Each path below is one point turned by a fixed rotation once a step. After each direction that follows a path, write how fast that rotation turns it, in deg/step (0 if it stays still).
Each turn is a multiple of 5 degrees from 10 to 175, or 0.
Each row of a path follows its step; steps can be skipped.
Path 1:
step 0: [ -5.4   8.5  -9.1   2.0 -18.3 -17.4  14.7   3.9 -11.9  23.4  -9.0  15.9
 -12.4   4.5   4.9  -3.0 -12.9   5.6  -2.4  -5.6   5.5   0.8  17.9  -4.6
 -14.0  -8.2]
step 1: [ -4.1 -15.4  -0.1  13.8  21.4  -8.8  18.6  -0.4  -2.3  19.9  -7.4  10.7
 -15.9  -0.8 -14.0   5.6  -2.1   8.2  -0.1  11.0   1.7   8.6  -5.3 -11.1
 -19.0   2.4]
step 2: [ 11.6   7.2  -1.9   8.8  -8.3   5.3  20.6 -19.9  -6.7 -10.5 -12.8  18.1
 -13.4  -4.7  -9.4  -5.6  -7.5   3.5 -19.2   6.7  11.2   7.0   9.5  -5.7
 -14.5  -3.5]
step 3: [  0.8   3.1 -18.1  22.4 -10.8   5.4   2.3   1.6 -16.6  21.9 -20.7   5.5
 -10.9  12.3 -13.4  -5.2  -9.9  15.0  -2.0  -0.5  -2.8  -1.1  -1.2  -6.7
  -1.1   9.5]
step 4: [ 21.1   5.0  -1.2  18.3   8.2  -3.3   8.2  -5.2   4.1  16.5   7.4  27.4
 -18.2   1.2   1.5   1.8   7.9  16.5  -2.0   7.6   3.8  -2.0  -2.6 -14.8
  -0.9  -9.8]
step 5: [ 14.4   5.5 -16.8  15.1   9.2   4.2  15.8 -23.0   1.5   8.6 -14.2  14.9
  -4.0 -14.4  -5.1 -13.8  -4.9  -4.3  -0.3   2.1 -11.6   4.3   7.0   3.8
  -1.5  18.0]
step 6: [ 14.8  -2.2 -13.9  19.9  -3.0  -2.1  -7.3   1.2 -21.5   8.0 -11.7   9.3
 -17.6  -1.2   1.6 -10.6  20.6  10.4 -19.2   0.2   2.1   1.2  -1.9  13.5
   2.4   1.7]
step 7: [ 13.2   6.6  -9.3   7.7  12.1  14.8  -5.8 -12.7   7.5   7.6   0.1  13.4
 -24.6   3.8 -20.4 -13.5   9.1   7.4  16.5   5.9   4.5 -10.1  -7.3   3.8
   9.0   0.7]
step 8: [ 18.3   3.2 -19.4   0.9   2.9 -13.5 -14.4 -21.9   1.0   1.5  -0.8  18.6
  -3.8  -1.1   1.0 -13.5   0.8   2.4 -12.8  -1.1 -17.0 -16.3  14.2   0.8
   8.2   3.0]
step 9: [  3.1   0.3  -7.6   5.6  -2.9 -13.3 -10.8   0.2  -6.3  11.9  -2.4  11.9
 -21.1 -11.3  -9.1  -7.9  24.2  -1.8  12.2 -14.8 -15.9   0.8  -7.1  15.9
  -3.9  12.8]
step 10: [  2.7  -2.5 -12.8 -10.0  17.8  -6.7  -7.9 -13.7  -7.9  -1.3   0.7  11.7
 -25.9  -9.8  -0.3  -6.8   8.2  -7.9   5.3   9.8  14.4 -19.2   4.5  16.1
   2.2 -11.3]
step 11: [ -4.6  -1.6  -8.4 -14.0  -2.4 -17.5  -7.8 -17.3   5.1  -3.2  -8.9  -3.7
 -13.1   7.5 -29.0 -13.9  11.1   2.1  -6.8   5.1 -15.9 -11.9   8.4   6.5
   0.0   9.9]
[ 2.0 -2.7  2.7 -0.1 -0.5 -0.8  0.5 -8.2  3.2 -8.5  0.2  3.9  6.0 -1.7
 -3.8 -2.5 -0.7 -4.9 -7.9 -0.8 -9.0  3.8  0.2 -3.9 -3.1  4.4]  115
[  3.0   1.7   5.1 -10.2  -4.6  -0.3   0.2   1.6  -1.8   4.8   3.0   0.5
  -2.4  -2.5  -2.3  -6.5   1.1   1.6   0.6   3.0   4.0   6.9   1.2  -4.5
   4.1   9.9]  175
[-0.8 -4.4  1.4 -8.5 -1.1 -6.3 -5.7 -0.2  2.1 -1.4  3.2 -3.4 -9.5  2.6
 -1.3  2.3 -8.4 -3.5  0.5 -2.8 -2.4  1.6  0.5  5.7 -6.0 -2.1]  25
[  0.2  -1.8   0.3   0.6   5.6  -7.2   6.9   1.1   0.3   5.6   1.4   2.0
   1.4 -10.1   9.1   2.0   2.7  -5.0   2.7  -1.5  -2.6   4.5   1.7   4.1
  -3.6   2.7]  85
[-4.5 -1.5  0.4  2.2 -1.7 -2.2 -1.4 12.6 -2.2  6.2 -0.3  2.4  0.3  5.8
 -2.2 -3.7  3.7 -3.4 -7.7  0.0 -8.3  1.9 -3.6  1.7  1.0 -0.4]  130
